Each row of this table is followed by its label. One hidden rule gives the labels. It looks at one to three of the table's principal directions, none of them among the few with the most spread.
[ 13  45 -44  63  11 -15 -11  -3  28  16  19  12  -4 -46 -18 -32   2   3  20  -9  32 -18 -12  19
  46  -3  -3 -37   6  40 -46  41 -48 -41  57 -87  41 -54  14  42   0  35   7   7  45 -35 -65 -21] coin
[ 10  10  23 -37  33 -12   7   4  16   4 -34  17  12 -31  57  37 -46 -11 -23  10  -8   0   6   0
 -28  21 -22  15  -4 -25  21 -33  58  40 -21  53  -9  51  50  -7  -1  17   2   1 -40  25  46  25] fern
[-15  -8   7 -11   6  16  16   0  -4   5  -1 -20  13   3  -2   9 -11 -18  39   8 -20  22  -4 -16
  14  -4  14 -10   7   5 -24  11 -17  -6  -4  -5   2 -13   8 -16   5 -11  -8 -11  14  18 -33  15] coin
[ 44  -9  40 -53  35  19 -75 -43  39 -51 -31 -19  31  14  14  -4  16  -3  16 -34   8  22 -18 -38
 -11  -1 -14  35  26  36  60  25  30  48 -42  49 -28   6   6  -5   5   1  11 -13 -15 -38  27   7] coin
[ 46 -17  46 -46  32 -41  30  15  17 -30  30   9   4 -14  30  -7  61 -68 -53  34  20 -12  -7 -30
 -63 -17  -9  55  -9 -27   9 -25 -28  46  14  88 -31  68 -29  19  36   6  44 -15 -48  49  61   5] coin
[-47  17 -25  56 -28  22  38  14   2  44 -15 -10  30 -20 -51  -2 -62  -4  63  11 -46  -2  18  32
  75  15  20 -63  24  -3 -37  13   3 -61  41 -79  30 -60  33  20 -31  18 -36 -19  49  18 -69 -10] salt
[ 53 -25  19  -1   3  29 -87 -23  25 -57  10 -13 -43  15 -54 -55  72  17   4 -37  34  28 -36 -36
   0  -4 -13 -32  13  99  52  36 -30   3 -19 -16 -25 -32 -64  19  38  -9   6  -2  35 -53 -15 -38] plum
[-10   6   9   7 -14  62 -31 -11  -6   5 -15  -7  -4  22 -51 -18 -14  29  50 -16 -27  16   2  -6
  42   9  10 -36  17  52  39  18  27 -32 -29 -56   9 -39   3 -10 -17 -17 -38  -7  20 -41 -49 -24] plum
[  -1   18   25   13    9   21   49   23   14   17   40  -11   37   -7  -74  -48   32  -89   60
   40  -19   -9    5  -38   54  -55   58    3   20   42  -10   50  -67  -51   65  -36   22  -17
   12    1   -1  -32   -1  -39   12   -1 -117  -26] plum
[ 25 -17 -42  35 -10 -56  -3  -7  39   4 -12 -11 -11  20  55   2   9  46  35 -48 -16  -5 -25 -33
  21  12  -3 -70  22 -43 -40  35 -29  26  -5 -22  15 -18  -6  21   5  29 -17 -25 -43  -9  12   9] coin
[-10  12 -21  17 -10  39 -43 -10  -6  -3 -54 -18  37   3 -34   6 -63  30  46 -33 -21  -1  28  18
  46   0  11 -19  16  29  30  29  60 -27  -6 -45   9 -65  46  -3 -33  -5 -25  10  46 -57 -37 -10] coin
[  0  17 -15  21   2 -57  76  25  -5  42  49  20  -7 -14  45 -10  13 -14 -21  37  -4 -38  -3   5
  -5   8 -27  -2 -13 -70 -63 -23 -62  15  40  -3  12  46  34  13 -22   0  14  -5 -49  39  20  21] plum
[-33 -32  17 -19  25   9  -2  14  -7  -4 -20 -29  37  26  47  10 -19   0   6   3 -22  43 -35 -24
 -17  19 -11  37 -33  16 -32 -20 -26  45 -26  41 -36  -5  21 -27  -1 -39  31  -5 -12 -18  -5  16] fern
[-37 -29 -35  30 -29  -9 -11  12 -43 -19  -6   4 -19  25   5  21   1  49 -75 -24   2   4  18  52
 -57  38 -15  17 -48 -32   7 -48  31  -1 -27  21 -29 -15 -56  17  13  21  23  37  19   3  90 -24] plum
[-54  -8 -19  29 -14  12  48  28 -37   9  66   1 -18   5 -31  -3  35 -35 -22  40   3  29   3  27
 -28  -3  28  23 -46  16 -43 -27 -56 -42  28 -11  -5 -11 -50  -7  27  -8  23  21  47  35 -15 -17] coin
[ -2  18  -6  22  28 -42  48  -9  58  20 -15 -24  37 -61  13  -1 -41 -53  82   0 -32   4 -15 -27
  68   1  25 -59  43  -9 -80  60 -49 -19  57 -26  34 -26  41  19  15  45  -6 -42  19  40 -86  25] plum
[ 37 -38 -37  18 -11 -48 -37 -24  27 -15 -60 -62  87  30  33   3 -48  31  74 -60 -30 -10  -2 -38
  70  10  -2 -36  40 -50 -14  43   7  45   6 -22 -17 -64  51  11 -39 -13  -8 -15  -1 -42   0  58] plum
[  3  36  14   7  18 -17  43  14  31  25  20  22 -27 -49  16 -14  -3 -28   7  29  -3  -3 -16  -3
  11   6   1 -15   5  17 -26   6 -24 -18  34  -9  21  25  17  12  14  29  -5  -9 -14  21 -35 -14] coin
[ 22   5 -17  16 -15 -42  45   5  14  15  39  12  -8 -20  -7  -8  20 -35   6  29  10 -29  12   4
  10 -25  15 -23  20 -35 -28  -2 -23 -14  53 -11  24  18  -6  16  -1  13  -7 -15  -3  41   0  15] salt
[-26  33  25  -1  17  32  48   2 -14  16  55  14 -29 -45 -57 -14  21 -64  14  54  12   8   2  16
   5 -24  25   3  -1  46 -39   6 -50 -65  35 -27  36   0 -25  -7  32   8   7  -3  52  46 -78 -17] coin
[  5   8  11  -8  -2 -29 112  52  23  34 -21 -26  55 -33  11  13 -51 -81  80  41 -78 -23  37 -35
  47 -27  33 -36  44 -69 -47  40 -18 -12  68  14   4  10  91  16 -26   9 -32 -46 -20  71 -45  15] salt
[  0 -19  -7  -4 -10  24  -6 -20 -16  -5 -24 -30  37   9 -31  20 -43  -4  67 -10 -33  12  27  -8
  41   1  32 -37  22  -2  15   2  49 -20 -16 -37  11 -45   7 -18  -5 -14 -32  -5  37   3 -31  34] fern
[-31  18 -32  27  -1  24 -23 -32 -25  13 -12  27  -5 -21 -36  23 -34  28 -15 -14  20 -17  26  54
   7  13  -1 -31  -4  -2  -3 -20  50 -38 -17 -51  45 -21 -15   4  -6  26 -10   6  40   4  -7   5] coin
[ 55 -83 -17 -11 -24 -47 -56 -11   3 -67 -13 -40 -12  69  42  17  50  44 -18 -65   1  28 -11 -49
 -44  11   7 -13  -6 -36  49  -6  18  63 -56  51 -56 -13 -81   0  49  -5   5  16 -30  -8 103  22] plum
[-66  31  30 -47  22  66 -22 -29  -3  31 -27  13 -10   3  37   5 -40  45   4   6  -9  35 -40  14
  -2  38 -50  39 -10  44 -20  -3   4  24 -55  22  -6  43  62 -47 -54 -22  -6  -2 -11 -30 -21   4] coin
[ 28 -26 -16  29 -17   7 -64  13  14 -21 -32  -1 -32  52  20  -8  14  85  -8 -57 -11  10 -19 -11
 -15  26 -36 -52  -3  15  45  -4  22  32 -51 -13 -21 -34 -16  25   2   4 -15   0 -33 -59  55 -43] coin
[ -1  17  54 -27  12  46  21   4  -7 -18  71   3 -18  -2 -63 -28  63 -73   1  53   3  21   6  -2
 -25 -29  20  52  -1  54  30  -3 -38 -36  17  20 -10  17 -34 -11  27 -12  15   1  26  25 -18 -34] coin
[ 35 -16   0  15  -3 -23  -5  -6  26   0  11  -6  21   6 -14 -16  19 -21  29  -1   6  -5 -11 -34
  35 -17  33 -27  19   5  12   6  -7   0  19 -29  14 -15 -25   7  14  -9  -9 -23 -15  -6 -32  17] coin
[-14  32 -24  27 -32  23  51  27 -44  51  56  37 -42  13 -28 -11  21  13   0  37   0 -29  24  18
  11 -18  20 -18 -17 -11  -2 -19 -10 -52  10 -73  41  11  -4 -11 -21 -24 -36  14 -16   1 -33 -16] salt
[ 91 -50   3   0  11 -42 -83 -10  64 -58 -50 -28   2  18  32 -14  29  30  12 -68  16  10 -38 -63
   3   2 -21 -57  33  16  40  34   2  66 -21  21 -31 -30 -27  38  36  15   4 -24 -29 -38  38   1] salt
[ 93 -12  39 -39  46 -55 -54 -22  81 -28 -30   1  11 -19  68 -23  13  -6   0 -20  27  -7 -52 -64
   2   2 -38  -7  31  20  34   9   5  88  -3  53 -18  46  31  12   8   0  16 -32 -71 -35  27  30] fern
[-15  11   1  12  10  14 -43 -35 -17  -6  20  18 -10  -8 -20  -4  10  19 -41  -7  44   9 -14  32
  -6  23   0  32 -27  36  21 -35  18 -18 -22 -30  13 -15 -56  -7  25   7  22  33  26 -22  -1   5] fern
[ 39 -60  -4 -23 -13   5 -86 -38 -26 -57 -13 -22  11  65 -11  18  27  38 -15 -40  30   7   8  -7
 -34 -17  -1  15  -1  -1  60 -31  54  39 -59  25 -20 -26 -62 -21  15 -35  12  12   8 -37  68  27] coin
[ 12  19 -10  10  -4 -16  21  22 -14  14  34  25 -23   7   3 -16  36  -3 -33  10  19 -29  10  -6
 -14 -22  10  21 -22 -12  13   2 -21  -7  14  -9   9  29   0  -4  -1 -17   4  16 -35 -14  -1 -15] plum
[  0  -5  -4  15   7 -99  91  57  35  14  33  20 -33 -36  69   2  43 -51 -70  29   6 -17 -19 -14
 -52  -5  -7   9 -20 -75 -69   1 -87  31  63  81 -18  78 -10  34  39  43  38 -15 -63  86  48 -11] coin
[-14  20  -3  -8   1   8  56   3 -11  25  36   8   5 -25  -6   9  -8 -40  24  45 -15  -1  20  12
   6  -3  15   0   4 -16 -30 -13  -6 -27  24 -17  19  16  17  -5 -10   8 -14  -2  16  47 -17  19] salt
[ 65  53  35  -2  39 -12 -39 -25  44   8  36  69 -31 -57 -23 -47  34 -24 -50  31  77 -51 -18  16
  -1 -20 -32   9  12  57  51 -28  17   2  32 -18  45  54   5  20  -1   9  17 -13 -31 -33 -10 -13] fern
[ 14  22 -11  30 -22 -15  39  25  24  20   4   6   5 -26 -28 -25   3 -22  17  10 -18 -28  17  -1
  40  -5  12 -33  26 -17  -1  32 -16 -31  54 -35   6  -6  17  42 -15  27 -23 -15  -1  18 -23 -25] salt
[  2  21 -11  23 -12  -2 -30  -8  28   4 -47   3 -24 -29  -2 -11 -46  50  10 -35 -10  -7  -5  20
  34  32 -29 -49  23  20  11  29  31 -10   4 -22   3 -20  33  21 -18  35 -24   4  17 -29  -6 -23] fern
[ 29 -12 -26  50  -3 -31 -11 -17  15 -17   9 -21  32 -16 -40 -14  -2 -18  38 -13   4 -15  10   7
  41  -4  26 -42  21   4 -14   5  -1 -32  39 -59  26 -75 -37  37  24  26   8  -8  48  -7 -26   7] plum
[ 86  -6 -19  47  17 -77  -9   3  64 -17  54  15  -3 -29  -9 -40  70 -48  -8   8  55 -35 -21 -19
   6 -38  -7 -47  24   3 -21   8 -68  15  77 -23  25  -7 -29  58  33  26  31 -32  -8  10   4   2] salt
[  5  68  35 -34  49  13  17 -12  26  19  -8  36  12 -70  15  -7 -19 -39 -16  31  18 -26   1  14
   0   1 -24  45  11  17  -4  12  10  -4  21  14  20  49  59  15 -20  32  12  -8 -13   6 -23  -8] coin
[ -5  15 -16 -10  -3   6 -21  -9 -10   9 -46  -7  39  -3  25  16 -52  31   2 -20  -4 -10  14   9
  23  18  -6  27  -3 -17  18   6  49  11 -13 -11 -10 -10  51  -8 -39  -6 -10  25   0 -35   5  23] coin
[  47  -32   -1    5   -7  -10 -103  -44   25  -46  -40  -11  -21   15    3  -17   12   72  -17
  -63   36   10  -36   -3    2   32  -36  -29   15   36   42   -2   35   33  -42   -7  -19  -37
  -56   24   18   16    5    8   12  -55   43   -2] coin
[-46 -42   6 -38  -3   0 -20  -7 -10  -7 -81 -27  16  28  64  50 -70  49  -5 -34 -35  34 -13  -5
 -22  33 -16  13 -11 -28  -8 -14  53  56 -61  78 -36  18  29 -43 -16 -16  -3  -1 -21  -3  41  30] fern
[ 45  15 -37  57   2 -39 -11 -14  50   3   6  -8  11 -26  -9 -29   9   2  56 -30   5 -17 -14 -21
  66  -1  19 -72  36  10 -26  51 -32 -26  43 -84  37 -60 -10  47  14  42 -14 -18  14 -22 -54  -2] coin
[ 26 -47   2   4 -23  45 -84 -24 -34 -42  27  -8 -35  64 -67 -15  57  38  -6 -18  41  20  -8   3
 -21 -25   0 -17  -6  61  54 -31  12  -5 -45 -28  -1 -47 -89 -18  26 -48   2  10  40 -44  14 -11] salt
[ 11  -9  21 -21   1   5  46  -4 -13 -14  60 -10  21 -11 -38  -3  49 -81   8  44  -3  13  20 -13
  -8 -11  45  32   0 -12   9 -17 -19 -29  21  -1 -10   7 -58   7  37   7   6   3  25  66   0  20] salt
[-17  18  -6  -5  19 -74  52  15  21  22  -9   7 -14 -54  88  10 -24  -8 -41  10  13  -6 -31   1
 -13  23 -22  29 -19 -42 -77   8 -47  29  35  50 -10  50  32   4   9  32  30  14 -28  35   8  23] fern
[ -75   37  -24   -1  -22   66  -65  -41  -42   32  -88   -1   27   19   -7   34 -105  100   13
  -54   -3    2   14   46   55   24    8   32   -5   16   29   23   97  -29  -61  -50   23  -43
   50  -53  -61  -19  -36   41   27  -85  -51    8] salt
[ 70 -29  -7  19  12 -88  42  21  40  -7  63  -4  -4   4  31 -25  77 -55   7  23  21 -26 -24 -51
 -12 -44   4 -32  15 -41 -53   4 -98  36  58  14  11  20 -26  29  33  -3  29 -39 -47  38  11  21] coin
[-43   4  -1  22 -19  82 -14   2 -34  16  12  -3  -3  27 -93  -7  -8   2  44  10 -16  16  19  20
  32 -22  16 -37   8  51  12   8  -3 -56  -9 -62  25 -47   3 -23 -19 -37 -27 -10  55 -12 -69 -25] coin
[  4 -28  24 -41  -5  34   5  13 -25 -25   9 -37  27  43 -11  -8  27 -24  25  14 -24  24   6 -31
 -14 -19   9  47  -5  12  15   9 -21  15 -14  32 -44  -6   4 -20 -12 -48   6   3  10 -10   4   1] salt
[-15  39 -33  49 -52  31  34  12 -35  29  45  13 -43 -13 -88 -27   2   5  27  21  -8 -25  45  43
  45 -13  27 -42  12  15   7  20  -2 -95  44 -95  35 -38  -7   9 -19   5 -45  26  62   2 -52 -34] fern
[ 48 -44  17 -33  19 -50   9   7   3 -28  42  -1  -2  23  43  29  59 -42 -40  19  27   3  -6 -31
 -67 -26  -8  20  -9 -56   3 -46 -27  62 -11  71 -20  50 -38  -7  44 -12  33  -8 -49  63  84  45] coin
[ 39  -7  14  28   7  15 -40  14  37 -14 -24  -3   6   7 -10 -30  10  24  19 -23 -13   5 -25 -15
  19  23 -27 -45  16  40  30   1   3   9  -9 -35 -10 -49 -10  53   6  19  -5 -23 -11 -40   3 -45] salt
[  1  11 -17   4 -47  64 -30 -13 -39  12 -31 -24  32  51 -64  -6 -28  45  70 -29 -29 -18  43  -4
  72 -21  30 -16  32   1  56  44  50 -43 -24 -82  13 -62  29 -19 -57 -43 -61  12  23 -59 -52  -3] coin
Which label does each new row get?
[ 42 -12  24 -54  18 -29  -4  -2  33 -30 -53 -17  46 -17  59  17 -21 -19  -6 -11 -17  -3   6 -27
 -18  14 -12  39  18 -37  31   5  50  57  -7  76 -45  32  33  20  -8  24   6  -6 -34  10  65  21] salt
[-18 -20  15  -3  -4  26 -21 -12   0 -11  -7 -18 -17  21  -5   2  -4  26  20 -15 -22  38 -21  -4
   0  28 -12 -23   3  23   4  -6  -2   4 -37   2 -15 -19 -20 -11  13  -1  -8  -3  12   1   4  -6] plum
[ 32  18  11 -22  25 -71  75  33  14  -2  53  35 -21 -54  58   5  48 -67 -86  52  25 -32  12   9
 -77   1 -31  50 -21 -71 -25 -34 -39  33  48  80 -23  95   4  39  22  46  43  10 -44  88  95   6] coin
[ 64 -33  -1  -4  19 -46 -51 -23  52 -31 -27 -12  33  16  55   3   1  20   9 -32   3  -6 -22 -25
  -9  14 -37 -23  25 -23  16 -18  25  74 -15  30 -15  -3  10  27  -6  14  13 -29 -42 -23  72  27] coin
[  0  12  -3  22  -9  -5 -14 -14  22   6 -20  13 -17 -25 -19 -19 -18  21   1 -15   1 -12  -7  14
  28  18  -3 -35  16  19   9  11  23 -19  11 -23  15  -6  -7  19  -5  26 -15 -11   8 -16 -18 -18] fern
[  -2  -36    6  -30    6   29 -107  -42   -2  -32  -56  -21   -8   62   45    3    2   97   -9
  -77   12   45  -51  -37   -9   36  -25   16  -17   43   44   13   26   60 -101   18  -36  -11
  -23  -38    0  -35    1   16  -29  -88   20   10] plum
[ 21 -44  11 -21  -9  -2 -65 -37 -12 -50  -8 -13   6  31 -23   2  22  12 -33 -25  30   8   2   1
 -27  -4   9  31  -5  13  59 -27  48  22 -33  36 -23  -5 -66 -15  22 -18  19  13  15 -23  50  16] fern
[ -4  30  19   3  -1  27  -1 -19  -6   1  35  23  -8 -43 -73 -28   6 -39 -18  36  24 -10  18  37
  14   1  16  21   0  49  38 -20  27 -53  32 -28  15   5 -25   5   5   9   2  15  50   5 -28 -12] fern
[ 35  15  23 -17  27 -23  30   4  15 -10  63  19 -10 -21 -15 -12  62 -79 -17  40  33 -16   6 -19
 -27 -51  21  29   3   2   1   5 -47  -4  40  28  16  46 -16  -2  32  -1  25 -11 -15  39  -8   3] coin
[-49 -23 -35  19 -26  -5   2  33 -16  36 -61 -28  -4  49  77  29 -65  93  22 -44 -49  27 -27 -16
  21  40 -30 -39 -19 -39 -44  15 -15  41 -43  -3 -26 -16  68 -31 -40 -32 -26  11 -38 -29   0  14] fern
[ 64 -38  29  -4   5 -77 -14   7  67 -33  14  -1 -15  25  79 -33  50  13 -37 -10  -8   4 -51 -37
 -44  34 -41  12   1 -16  32 -37 -10  86  -1  82 -53  49 -25  33  14  17  29 -22 -91 -18 112 -13] fern
[ 15  15  32 -25  16   6  32   7  12   4  12  21  11 -35  -7   3 -11 -53  -6  44 -14  -8  22   6
 -13   4   9  15   5   2  36 -38  49  -5  15  24   1  42  15   5   1  14  -6 -10 -13  33  19   3] fern
[  6 -32   1   3  -2   2 -36  10  12   1 -57 -12  38  35  19  28 -48  30  18 -21 -19   1  -2  -5
   8  -4 -19 -30  15 -18  17 -22  44  44 -24  17  -5 -20  41  -7 -25 -23  -9 -28 -26 -21  24  13] salt
[ -32  -26   -9   38  -30   44   61   28  -69   -4  102  -20  -11   35 -122  -19   78  -75   32
   49   -9   18   35    1    1  -53   79  -12  -22   24  -23   -5  -79  -95   32  -66   21  -59
 -100  -10   53  -39    3    3   77   51  -74  -23] plum
[ 54 -74   4   5 -11 -32 -16  14  20 -39  17 -23  11  69  16  -3  54  -5  15 -17 -24  16  -9 -55
 -29  -9  12 -36   4 -21  41 -30   0  53 -23  33 -31  -4 -49   7  28 -25   2 -32 -53  -1  67   7] plum
[-48  -3 -31  11 -11  -2   5  -1 -27   9 -35  -9  18   3  19  25 -50  34  -8 -10 -10  -8  13  44
  -8  12 -20  12 -11 -30 -51  -7  14   2  -2  13   1 -20  27  -2 -35   5  12   7  29  -6  18   3] coin
[-63  47   3   0   5  39  19 -23 -15  33   3  26 -35 -44 -18   6 -43  12   1  18  -5  11   3  46
  13  30  -1  -1  -8  33 -21  -4  22 -50  -7 -26  32  15  14 -23 -10  22 -17  15  36  11 -44  -8] plum
[ -44  -22   -8   23  -11    8    2   -2  -38  -17   53   -2  -66   29  -27   -8   61   12  -29
   -6   21   33  -22   10  -42   -8   24    7  -40   35  -36   -4  -62  -35  -20    0    8  -18
 -104  -22   62   -7   27   18   32    5  -17  -32] plum
[ 48   3  -4 -17   8 -54  41  12  14   2  20   8  -6  -1  60   1  37 -15  -8   3  -1 -26   1 -40
 -19  -8   5   6   3 -59  -8   9 -20  30   5  21  -2  44   0  15  10  13  -2  -5 -68  22  36  17] coin
[ -86   51  -26   32  -16   52   73   20  -57   73    7   18   20  -43  -73   15  -76  -34   36
   55  -15  -20   47   56   61  -24   48  -11  -10    9  -56    1    8 -100   50  -86   65  -28
   50  -29  -38  -21  -29    8   71   24 -127    5] coin
[ 22 -21 -18   2 -15 -18 -11   8 -28 -18  19  -8  -6  29   3 -10  42  17 -35 -12  23 -15   6  -5
 -24  -9 -17  20 -18 -28   4  -2 -31  20  -3   7 -26   1 -19   7  -2 -23  19  23  -4  -8  42   7] plum
[-34  -6  36 -23   2  64  -5 -20   0 -21  -8 -28   2  -5 -59 -26   0 -23  47  -2 -43  47  -5 -15
  21  23  19  -3  12  68  18  35  -3 -35 -17   2 -25 -17 -17  -9   7   0 -14 -12  53   0 -51 -25] plum
[  3  -6 -28  19   3 -62  14 -12  -6  17  22  23 -18   1  47  27  -5  18 -32   4  29 -30  -3  23
 -26  -7 -14 -12 -11 -60 -44 -43  -3  24   4  11  37  27  -8 -12   5   5  18  -2 -33  21  41  39] coin
[ 80 -64 -37  51 -20 -49 -78  -4  40 -39  -9 -31  13  49 -10 -20  46  34  26 -56  35  -5 -31 -40
  27 -30  -4 -79  31   5   4  17 -34  38  12 -40   0 -78 -54  38  25 -12   7 -26   2 -43  12   9] salt
[ 34 -16  53 -67  50 -44 -13  15  44 -14 -34   9   0  -7 127  10   7   9 -65   4  16  14 -63 -40
 -67  31 -74  61 -20 -19  -4 -34 -15 119 -34 121 -59  88  39   2   2  -2  44  -9 -98   1  88  19] salt
